(in the rows, 128 means zero)
Each path below is one point turned by a fixed rotation once a step. After each direction that follows a path, write how fast that rotation turns it, in degrees each step (0 if it stays still).
Each turn is a multiple of 5 degrees from 10 to 175, or 0.
Each row of a path follows its step; steps can be skipped.
Rotation 1:
step 0: [133 134 135 122 122 126 120 134 137 117 126 136 127 139 129 125 127 136
 125 129 122 111 122 124 130 123 128 122 124]
step 1: [128 128 122 138 121 125 136 136 129 130 114 138 129 132 130 127 135 117
 134 127 130 125 125 121 129 140 119 127 131]
step 2: [125 129 130 128 129 130 127 135 139 130 138 133 123 120 138 125 118 131
 138 131 112 131 134 124 129 132 124 132 137]
step 3: [131 130 126 126 128 115 126 132 117 130 134 130 131 134 133 132 119 132
 129 110 126 128 131 127 132 139 128 117 120]
step 4: [127 125 135 127 124 123 131 125 127 118 121 141 130 120 124 122 126 133
 128 113 136 135 130 131 132 121 123 132 141]
step 5: [139 127 128 123 123 125 130 139 124 134 120 122 139 125 132 131 131 131
 131 131 124 131 143 139 123 131 137 136 134]
step 6: [122 131 120 132 128 121 135 130 137 134 126 124 125 123 136 123 115 131
 114 127 135 134 132 129 126 117 135 124 121]
step 7: [133 131 137 130 145 124 138 128 115 132 130 136 129 123 126 129 131 130
 125 134 129 127 119 133 126 125 138 121 134]
step 8: [123 126 131 121 124 132 120 128 131 127 123 135 118 138 117 129 126 122
 128 135 134 132 137 132 130 127 147 127 130]
step 9: [125 121 120 141 116 125 128 130 119 137 132 124 131 135 122 126 129 122
 125 133 118 135 117 128 127 117 131 130 132]
[134 126 127 125 132 130 132 127 128 128 126 127 130 130 128 128 126 131
 128 131 132 132 129 126 126 123 129 126 127]
40
[127 131 127 130 123 127 131 132 126 129 129 127 124 129 127 127 132 130
 127 127 132 132 127 126 132 126 126 127 125]
135
[128 127 123 125 128 130 126 132 129 129 130 127 122 129 127 132 128 131
 132 128 126 128 132 130 127 126 130 132 127]
120
[131 131 127 130 127 130 126 126 127 128 131 130 128 126 130 121 128 132
 130 128 126 129 123 129 129 125 130 133 129]
155
[132 129 125 126 125 124 126 125 129 131 126 130 126 128 126 125 125 125
 128 127 130 127 127 128 127 131 130 130 121]
140
Rotation 2:
step 0: [122 132 123 135 140 125 116 121 133 137 133 122 120 130 124 140 119 131
 131 131 130 130 133 131 118 118 128 121 127]
step 1: [113 137 122 124 121 124 126 139 132 119 118 130 131 130 135 138 135 125
 136 133 126 138 134 127 132 131 121 128 131]
step 2: [131 129 125 125 120 122 113 119 131 133 137 124 134 130 121 133 129 126
 126 125 132 129 126 123 134 112 117 129 115]
step 3: [129 139 135 122 117 129 136 143 140 128 130 133 118 127 132 129 134 134
 134 130 126 131 126 121 129 122 134 138 126]
step 4: [130 136 133 135 133 127 113 124 130 132 130 114 124 117 136 126 129 132
 120 122 133 120 133 132 125 122 124 137 124]
step 5: [110 126 127 127 137 128 131 132 135 132 125 129 112 133 134 131 135 130
 137 129 130 138 130 125 119 119 131 124 131]
step 6: [115 142 128 137 122 127 118 123 125 121 132 123 136 127 129 130 135 119
 125 128 134 131 138 128 134 129 118 122 124]
step 7: [121 118 129 120 121 122 126 131 134 123 134 136 125 125 118 129 133 136
 138 128 138 134 125 118 131 114 128 129 121]
step 8: [135 144 142 133 116 128 122 132 135 127 140 116 131 120 132 130 129 129
 129 136 127 127 131 125 127 130 133 126 126]
step 9: [125 118 128 126 140 122 119 139 131 121 125 124 122 122 138 133 131 139
 119 128 133 129 126 126 121 116 132 133 125]
[127 132 126 126 129 127 125 128 128 131 131 132 128 124 131 128 130 130
 129 127 130 129 122 128 125 132 126 125 127]
0
[127 129 128 127 125 130 130 127 125 126 127 131 129 133 126 127 131 126
 126 127 130 130 125 127 133 125 125 125 124]
80
Rotation 3:
step 0: [133 125 116 121 122 143 128 119 127 133 128 129 124 135 119 134 118 134
 140 132 129 126 125 121 132 125 125 119 133]
step 1: [129 121 120 124 132 123 118 128 133 117 127 124 119 133 127 127 121 132
 109 127 130 125 128 137 125 129 135 114 133]
step 2: [125 130 119 133 140 128 121 123 127 138 124 123 139 140 140 126 128 114
 126 130 124 129 127 131 128 141 130 129 121]
step 3: [121 127 143 133 120 123 127 114 133 133 127 136 122 129 126 135 118 128
 133 136 126 122 128 126 135 130 129 124 113]
step 4: [135 120 129 138 131 124 123 123 131 133 130 122 127 112 132 139 124 128
 120 118 128 119 127 119 122 119 128 131 137]
step 5: [124 119 120 138 125 140 128 126 120 131 125 116 132 131 131 125 126 133
 138 132 147 132 122 126 132 128 130 125 133]
step 6: [135 123 124 118 128 128 128 122 131 114 117 123 122 131 128 140 127 128
 128 142 121 129 122 135 130 127 125 113 126]
step 7: [129 132 113 122 129 131 113 126 139 139 127 128 124 136 135 125 121 124
 122 121 118 120 129 125 134 128 131 127 133]
step 8: [121 127 131 137 134 126 124 121 124 134 130 131 128 132 123 130 111 132
 121 131 138 128 135 132 125 145 132 126 120]
step 9: [128 119 140 135 134 122 128 115 128 126 132 124 130 122 140 137 139 116
 125 127 127 121 123 122 129 127 132 120 121]
[124 131 129 130 127 125 128 129 128 133 131 126 124 130 129 132 131 128
 126 128 127 128 130 126 125 131 129 130 123]
65
[126 126 129 127 133 129 130 129 125 125 130 125 128 128 133 127 128 126
 130 131 132 127 124 131 127 132 125 130 125]
110
[127 132 124 130 132 127 122 129 126 131 129 129 128 127 128 126 129 125
 134 127 129 131 126 125 127 126 127 128 129]
140
[125 130 131 129 131 129 125 130 126 127 125 129 129 132 124 126 126 125
 124 129 123 126 125 125 129 131 129 128 129]
65
Rotation 4:
step 0: [133 126 138 131 128 124 131 128 133 138 131 130 124 139 125 119 139 136
 123 130 137 122 134 124 133 124 142 127 132]
step 1: [131 117 123 133 132 141 123 125 130 137 135 128 127 131 127 130 134 138
 123 135 135 129 127 125 136 131 131 111 128]
step 2: [131 132 127 128 135 139 122 128 124 131 119 125 132 127 125 125 129 139
 131 127 135 132 137 119 123 145 124 121 135]
step 3: [138 125 136 120 122 134 134 124 134 122 121 125 127 129 117 125 124 138
 136 126 126 122 136 131 117 132 129 116 131]
step 4: [125 129 130 133 117 128 129 128 126 121 122 126 133 124 125 118 126 126
 124 124 121 121 130 128 132 128 128 104 127]
step 5: [128 135 134 131 120 123 127 137 132 123 127 125 127 132 135 114 138 128
 114 126 132 121 135 117 123 132 134 124 129]
step 6: [127 124 130 126 121 134 129 132 135 137 141 137 115 134 135 122 135 133
 123 135 135 126 135 130 124 126 130 117 132]
step 7: [123 124 128 138 132 135 127 133 120 140 139 132 125 123 125 121 131 137
 135 128 128 133 133 118 130 136 127 117 132]
step 8: [137 128 136 130 131 130 131 129 123 129 127 118 124 135 122 127 131 138
 137 132 127 134 134 119 116 139 129 121 120]
step 9: [128 127 132 126 118 130 135 123 127 128 113 128 129 129 126 125 128 133
 135 134 132 137 127 133 124 128 134 107 124]
[131 125 127 127 128 131 127 136 127 126 125 131 127 131 126 125 127 128
 127 128 127 132 129 124 129 124 129 126 129]
0
[125 130 131 127 122 129 123 126 132 126 129 129 127 127 126 125 127 124
 126 124 126 127 129 127 127 125 125 129 126]
55
[130 132 125 130 130 127 124 130 126 125 128 124 130 131 131 129 129 127
 125 129 127 129 130 124 126 132 124 128 125]
120
[132 130 125 130 131 130 123 127 129 133 131 127 123 127 125 128 131 124
 131 128 130 129 126 127 127 128 130 128 129]
60
Rotation 5:
step 0: [118 126 133 137 132 126 141 121 113 131 121 130 129 119 134 127 122 134
 126 122 116 126 125 123 133 133 130 127 125]
step 1: [124 138 141 127 131 113 127 137 124 120 129 126 130 123 129 130 123 122
 135 125 117 129 119 126 124 132 131 138 127]
step 2: [122 116 134 133 124 127 129 137 122 138 122 131 132 136 131 127 130 127
 136 130 119 134 128 135 119 137 129 137 119]
step 3: [126 116 134 128 117 119 132 122 111 127 131 133 128 127 128 126 125 116
 128 128 121 127 133 126 121 126 131 129 140]
step 4: [122 138 130 130 111 119 121 129 127 126 120 135 131 122 132 133 123 130
 128 129 123 125 136 138 124 130 142 131 129]
step 5: [122 134 127 140 121 125 131 132 108 134 126 131 126 126 125 131 142 136
 131 123 125 123 125 133 132 137 127 128 131]
step 6: [132 134 136 124 124 129 129 127 119 125 135 138 122 115 130 123 129 129
 136 127 107 127 124 132 131 122 126 133 125]
step 7: [122 135 131 136 131 120 129 122 122 132 126 139 128 130 133 132 117 135
 132 125 119 137 133 130 117 135 120 132 118]
step 8: [122 127 145 134 132 126 138 129 112 125 119 127 131 129 118 130 123 127
 123 130 118 135 127 125 130 132 135 131 131]
step 9: [126 125 130 136 126 122 120 139 123 127 129 132 132 121 137 132 122 117
 127 129 117 127 124 127 126 133 138 143 127]
[125 130 132 124 129 130 125 127 128 129 128 129 122 128 131 126 128 123
 124 127 125 126 126 125 128 127 129 127 131]
135
[132 131 128 129 129 125 126 129 129 126 128 129 131 127 135 131 127 126
 132 130 126 128 127 126 127 124 129 123 129]
130
[125 129 123 126 128 128 130 127 129 127 128 129 124 122 129 131 132 133
 131 127 128 124 126 128 129 127 129 127 129]
60
Rotation 6:
step 0: [129 127 127 127 118 134 137 123 134 116 146 139 120 136 130 133 125 138
 117 132 127 120 135 119 135 128 134 127 125]
step 1: [130 140 138 128 135 125 126 112 129 136 131 130 116 119 120 120 125 129
 121 125 129 116 124 124 126 110 125 128 124]
step 2: [122 131 127 122 142 126 121 126 122 130 124 126 128 137 129 130 126 126
 119 143 130 131 143 135 125 121 122 147 131]
step 3: [118 132 133 121 125 134 124 128 127 115 117 121 132 132 121 137 120 135
 127 120 135 133 131 127 130 128 146 135 113]
step 4: [131 122 134 130 136 130 118 145 148 133 132 127 115 127 132 132 128 137
 136 122 131 119 123 124 130 126 129 136 121]
step 5: [134 139 119 125 116 136 121 139 122 141 123 121 123 125 137 121 122 118
 126 134 124 115 131 127 137 124 129 133 129]
step 6: [120 125 115 141 135 129 126 132 115 129 136 124 119 129 130 125 117 132
 123 134 127 135 126 141 133 127 135 118 115]
step 7: [113 122 131 117 137 135 126 125 130 127 118 133 113 130 130 132 138 119
 131 132 119 124 126 125 129 135 128 113 118]
step 8: [125 110 141 125 120 130 127 129 125 122 135 129 126 132 133 136 118 117
 134 135 129 118 132 124 132 113 129 125 138]
step 9: [131 137 131 125 118 122 116 121 123 134 146 138 116 132 120 123 131 124
 130 126 136 133 134 130 129 126 143 129 129]
[124 122 131 128 128 131 129 129 132 128 126 129 132 131 125 127 130 133
 127 128 125 126 128 125 132 130 130 126 127]
95
Rotation 7:
step 0: [116 135 124 131 119 134 127 132 137 129 125 118 124 127 116 123 138 126
 129 128 133 134 126 128 139 130 123 124 137]
step 1: [118 128 121 130 121 128 124 135 131 124 135 114 122 131 125 139 128 129
 127 122 136 136 128 138 136 137 127 128 125]
step 2: [134 130 131 121 119 130 131 134 120 132 136 115 121 133 135 137 129 126
 131 126 134 135 120 133 128 133 138 130 123]
step 3: [138 114 137 122 117 127 122 127 122 135 130 124 123 138 132 129 136 137
 133 129 134 128 124 126 126 124 132 124 129]
step 4: [132 127 134 121 114 123 120 121 129 123 123 124 135 135 124 124 141 130
 124 128 135 121 123 124 125 126 126 122 138]
step 5: [121 130 129 126 123 131 124 125 135 124 122 126 141 128 121 131 136 125
 133 120 146 127 127 128 132 126 119 131 133]
step 6: [117 136 134 133 118 137 130 129 143 131 126 123 128 127 127 129 131 120
 134 126 138 135 123 135 133 130 127 128 121]
step 7: [123 124 128 131 119 131 124 131 132 135 129 118 128 140 125 131 122 131
 127 132 130 138 123 137 132 133 131 131 111]
step 8: [138 128 128 124 117 135 129 132 118 125 124 114 126 141 123 132 130 133
 125 131 124 134 120 124 129 125 134 131 121]
step 9: [137 118 127 126 122 131 127 126 122 120 129 119 124 136 122 125 141 133
 136 120 132 126 126 118 136 119 125 125 128]
[130 126 129 127 130 130 128 127 123 125 127 129 127 126 126 127 129 129
 128 133 132 122 126 128 129 129 130 123 125]
65
[131 127 126 127 125 128 126 129 127 131 123 129 130 130 124 129 131 131
 126 133 123 129 129 127 130 126 127 128 132]
80
[126 130 129 130 129 126 127 125 132 127 131 126 127 131 125 126 127 135
 126 131 129 127 130 129 125 130 131 126 129]
110
Rotation 8:
step 0: [127 117 131 127 123 138 133 123 123 125 127 122 123 140 124 134 124 130
 139 127 128 118 142 128 124 126 133 136 128]
step 1: [127 125 125 137 130 130 122 133 137 126 128 117 127 137 124 115 132 122
 130 132 130 135 139 119 132 121 135 124 126]
step 2: [126 129 127 128 125 127 128 127 133 120 134 125 118 121 139 120 122 124
 124 128 122 136 127 127 124 120 113 122 119]
step 3: [128 119 128 134 139 134 131 118 125 135 140 137 126 136 136 133 128 127
 125 129 130 128 130 135 122 130 114 130 131]
step 4: [131 118 135 128 128 134 129 132 127 116 130 128 126 139 120 129 133 140
 129 132 124 124 142 135 123 128 131 131 132]
step 5: [124 130 134 135 137 128 124 129 140 123 127 121 121 130 124 126 130 132
 132 137 133 137 131 118 124 120 136 115 125]
step 6: [125 138 125 121 126 135 135 123 132 122 129 122 123 131 139 123 125 130
 121 126 132 134 122 126 119 129 115 118 120]
step 7: [132 115 134 126 129 137 133 127 123 133 129 138 124 135 141 129 132 124
 125 126 142 129 129 130 119 131 123 134 135]
step 8: [127 120 131 134 123 136 135 133 122 121 126 124 124 131 126 131 144 134
 139 134 125 126 143 126 130 129 130 128 127]
step 9: [127 127 128 137 137 123 124 134 139 131 125 120 123 128 131 116 136 134
 131 127 127 131 130 124 124 126 132 112 120]
[125 129 128 124 130 130 130 130 129 131 130 132 126 128 129 129 126 129
 124 124 129 125 128 125 131 125 124 126 128]
95
Rotation 9:
step 0: [110 138 126 135 131 127 121 124 130 125 114 132 123 128 142 128 132 122
 139 133 124 130 127 128 132 144 121 140 133]
step 1: [121 130 114 133 125 121 118 126 129 120 126 122 127 116 135 129 144 124
 147 130 119 122 132 136 130 130 119 132 133]
step 2: [117 129 114 134 124 126 122 120 122 122 119 119 131 129 136 133 136 146
 138 130 118 132 144 124 124 128 127 135 129]
step 3: [129 128 108 121 130 125 122 128 115 125 136 121 135 125 140 133 139 145
 128 130 130 125 137 134 124 134 131 121 136]
step 4: [134 135 126 133 134 125 116 130 117 131 125 114 134 127 131 141 126 144
 118 125 124 132 140 125 134 140 131 120 138]
step 5: [132 141 130 128 136 128 125 136 113 136 129 131 132 125 145 134 130 127
 119 129 132 132 131 136 130 150 127 131 138]
step 6: [134 139 134 139 137 127 121 137 129 131 128 118 130 115 132 134 134 119
 130 119 118 136 128 134 138 142 119 135 135]
step 7: [117 137 127 134 136 135 133 128 131 124 125 126 129 124 143 126 136 127
 137 125 123 143 129 130 129 143 121 148 129]
step 8: [120 129 115 127 135 130 122 127 140 114 135 114 130 119 136 127 142 130
 143 123 124 131 124 130 132 135 121 131 133]
step 9: [109 131 118 129 131 131 117 119 131 116 121 116 126 134 138 132 130 144
 136 132 125 131 131 119 131 137 128 129 132]
[128 126 132 128 126 124 129 131 128 131 127 131 129 127 127 130 127 126
 128 132 127 126 127 124 128 134 123 127 130]
60
[126 129 127 122 127 129 132 127 125 127 129 130 127 127 134 126 128 126
 125 129 128 124 127 128 125 131 130 132 127]
155
[127 123 124 128 128 129 131 127 131 127 133 128 133 127 126 127 130 132
 128 126 127 130 129 123 125 131 128 129 127]
65
Rotation 10:
step 0: [123 131 125 133 134 131 117 132 118 132 138 135 135 120 118 131 124 122
 126 128 136 119 132 132 122 115 119 131 127]
step 1: [122 126 129 119 129 133 125 124 139 127 127 111 137 124 119 136 131 123
 125 125 133 130 117 129 129 128 141 133 127]
step 2: [133 129 125 135 122 122 122 136 127 134 129 140 132 120 123 138 137 129
 118 127 123 120 132 129 132 130 132 141 138]
step 3: [127 129 116 131 141 129 123 117 125 127 139 123 128 120 115 124 128 119
 124 126 133 120 124 125 129 123 134 121 121]
step 4: [121 129 129 130 120 128 121 137 136 126 126 122 141 124 120 139 122 131
 120 122 117 133 125 137 126 118 131 134 125]
step 5: [122 125 135 127 135 128 117 129 118 129 131 130 124 119 122 134 138 119
 123 128 139 122 132 123 135 128 135 140 134]
step 6: [137 124 118 131 134 129 135 126 138 132 136 124 135 123 117 138 128 130
 127 123 122 117 117 128 122 126 138 127 126]
step 7: [121 133 118 128 122 129 117 131 122 130 127 127 137 111 121 125 126 125
 119 132 126 127 130 134 134 121 119 137 132]
step 8: [121 123 136 129 134 125 122 125 137 125 130 127 133 133 109 131 135 120
 122 122 139 125 129 127 126 128 141 130 122]
step 9: [133 135 120 131 122 131 122 133 128 131 138 129 132 118 132 147 131 126
 123 128 121 126 122 129 127 120 138 132 137]
[131 131 129 126 126 133 128 126 131 130 129 123 129 126 128 129 130 129
 129 132 123 132 126 127 128 124 129 127 127]
135
[123 128 125 125 129 130 128 124 124 130 131 127 127 127 126 127 130 133
 130 127 131 130 133 126 131 128 129 127 129]
155
[127 128 124 131 127 133 127 130 130 129 127 133 132 131 130 133 127 132
 127 127 125 128 131 126 126 128 127 130 129]
155
[126 130 127 125 125 125 130 130 125 126 124 125 127 126 127 129 132 130
 123 126 125 130 128 125 124 129 124 130 129]
135
Rotation 11:
step 0: [126 111 138 115 128 135 130 125 108 122 125 128 129 129 131 124 124 132
 125 132 128 136 129 135 138 129 120 120 124]
step 1: [125 117 130 120 139 119 136 116 114 136 130 125 131 133 128 133 128 125
 121 133 140 127 124 120 130 142 120 126 131]
step 2: [121 119 132 132 140 133 141 121 127 127 117 117 128 122 136 127 124 117
 118 125 134 133 122 121 131 130 128 143 133]
step 3: [133 127 137 135 128 148 128 127 116 126 127 126 124 123 131 123 132 132
 118 141 134 133 121 131 131 139 127 141 131]
step 4: [132 130 125 130 133 133 120 124 123 134 131 132 113 134 130 119 120 122
 119 127 141 134 118 136 135 140 116 125 129]
step 5: [116 130 130 125 137 131 125 127 115 119 116 136 125 128 140 118 128 113
 125 126 132 133 125 124 137 134 123 118 122]
step 6: [126 124 127 136 128 124 137 136 106 122 131 133 140 131 138 122 131 125
 123 126 136 123 120 122 128 140 126 129 132]
step 7: [137 120 129 127 135 132 137 134 118 124 129 120 124 138 146 129 120 123
 122 120 137 127 123 135 123 123 121 134 136]
step 8: [138 115 129 114 132 140 126 129 112 129 122 129 122 121 137 126 122 125
 125 138 135 124 127 127 129 125 123 132 117]
step 9: [129 111 132 121 132 124 128 122 115 135 129 127 129 130 123 121 114 127
 124 128 131 134 114 128 132 144 130 129 119]
[124 125 127 128 129 126 127 125 126 131 126 132 123 130 126 128 127 129
 129 130 126 127 128 129 128 129 128 122 123]
85
[130 131 129 126 129 128 125 129 123 126 129 128 127 125 128 131 134 128
 127 134 128 123 130 126 128 130 130 127 128]
145
[128 127 131 131 124 129 127 127 124 126 131 129 133 130 126 127 128 134
 127 128 126 130 128 130 127 132 130 129 125]
125
[130 131 129 124 126 129 124 129 129 128 129 129 126 125 126 124 125 126
 130 129 126 131 123 131 129 131 132 127 128]
70
[128 126 131 130 127 129 127 124 134 129 127 128 128 123 129 130 133 128
 126 128 129 130 126 129 128 132 125 126 129]
40
[128 128 129 128 129 131 130 130 128 134 129 134 131 128 127 128 130 131
 134 130 131 129 125 125 127 128 126 128 129]
140
Rotation 12:
step 0: [120 120 122 135 121 127 128 131 135 128 141 116 132 137 118 145 129 124
 128 133 117 137 127 136 124 129 125 132 135]
step 1: [128 122 117 140 134 122 131 111 125 126 139 143 128 129 122 132 129 114
 125 126 128 123 129 116 128 127 136 121 122]
step 2: [125 127 108 137 120 121 127 132 132 128 114 128 145 126 132 123 129 139
 125 127 129 114 135 125 127 124 127 132 125]
step 3: [129 130 123 129 122 126 127 128 117 132 125 124 123 117 133 116 136 122
 118 121 109 138 133 129 132 126 128 128 144]
step 4: [124 143 133 133 126 127 113 124 121 129 128 126 119 127 135 115 128 128
 125 126 132 117 109 127 127 135 134 121 120]
step 5: [123 139 132 127 122 125 123 133 135 126 119 129 128 129 122 134 132 138
 129 143 123 136 134 148 127 143 130 125 124]
step 6: [130 135 129 138 137 131 132 131 125 127 135 137 120 127 126 139 116 116
 121 120 129 145 131 126 125 142 129 137 126]
step 7: [125 138 126 130 134 121 125 123 134 125 121 130 142 136 120 135 113 126
 128 131 139 122 122 127 131 117 140 139 132]
step 8: [126 118 125 115 130 107 129 136 127 124 125 127 129 128 118 129 130 121
 129 131 116 123 140 123 134 132 121 136 138]
step 9: [118 122 121 132 125 129 117 125 123 124 149 120 126 141 140 120 129 126
 128 119 127 125 124 117 127 132 129 134 133]
[132 130 124 124 130 125 125 128 130 128 127 130 130 125 125 128 133 131
 129 131 131 127 127 128 128 128 125 130 125]
125
[126 127 125 129 130 132 126 130 131 125 126 128 129 134 130 126 126 130
 124 127 131 127 123 129 130 127 127 129 126]
145
[132 128 123 130 123 131 129 125 126 130 124 128 127 126 130 127 129 128
 128 127 122 125 126 129 126 128 128 125 125]
40
[132 130 127 131 131 129 131 130 128 128 127 128 127 124 128 127 124 130
 125 126 128 125 131 130 132 123 129 132 129]
80
Rotation 13:
step 0: [128 130 135 126 123 131 131 117 125 136 116 136 123 141 133 131 125 128
 129 119 123 120 126 122 113 119 125 134 136]
step 1: [115 122 128 122 137 123 119 122 134 137 121 133 138 128 125 118 141 118
 121 128 131 122 123 131 119 134 129 130 128]
step 2: [132 134 143 124 122 131 127 133 133 121 123 136 128 121 115 131 138 129
 123 125 123 122 116 129 121 114 132 124 127]
step 3: [134 127 122 119 127 144 122 130 130 129 115 125 136 126 127 122 139 133
 131 141 129 125 132 124 122 124 127 142 131]
step 4: [131 132 133 136 129 133 126 125 129 121 119 129 115 135 136 125 143 127
 137 120 135 129 114 125 116 132 127 130 133]
step 5: [128 122 133 132 131 127 117 147 126 130 122 135 132 127 123 116 139 122
 130 131 122 132 126 125 129 139 132 133 117]
step 6: [136 127 145 138 118 131 130 131 134 125 135 118 120 126 119 124 137 125
 130 129 131 131 129 119 130 117 132 137 128]
step 7: [132 123 132 133 117 136 116 129 121 136 123 126 131 123 138 116 121 140
 129 127 135 132 131 126 124 134 127 141 131]
step 8: [119 133 139 141 128 128 129 129 132 124 133 125 121 137 132 118 128 122
 123 126 137 124 114 136 133 134 119 137 126]
step 9: [125 130 126 134 118 124 127 146 132 135 130 133 135 118 132 128 126 125
 121 119 115 129 127 128 130 125 128 145 123]
[130 126 128 128 129 128 122 129 129 127 129 127 125 121 122 131 128 126
 124 127 128 127 130 127 130 124 130 128 127]
95
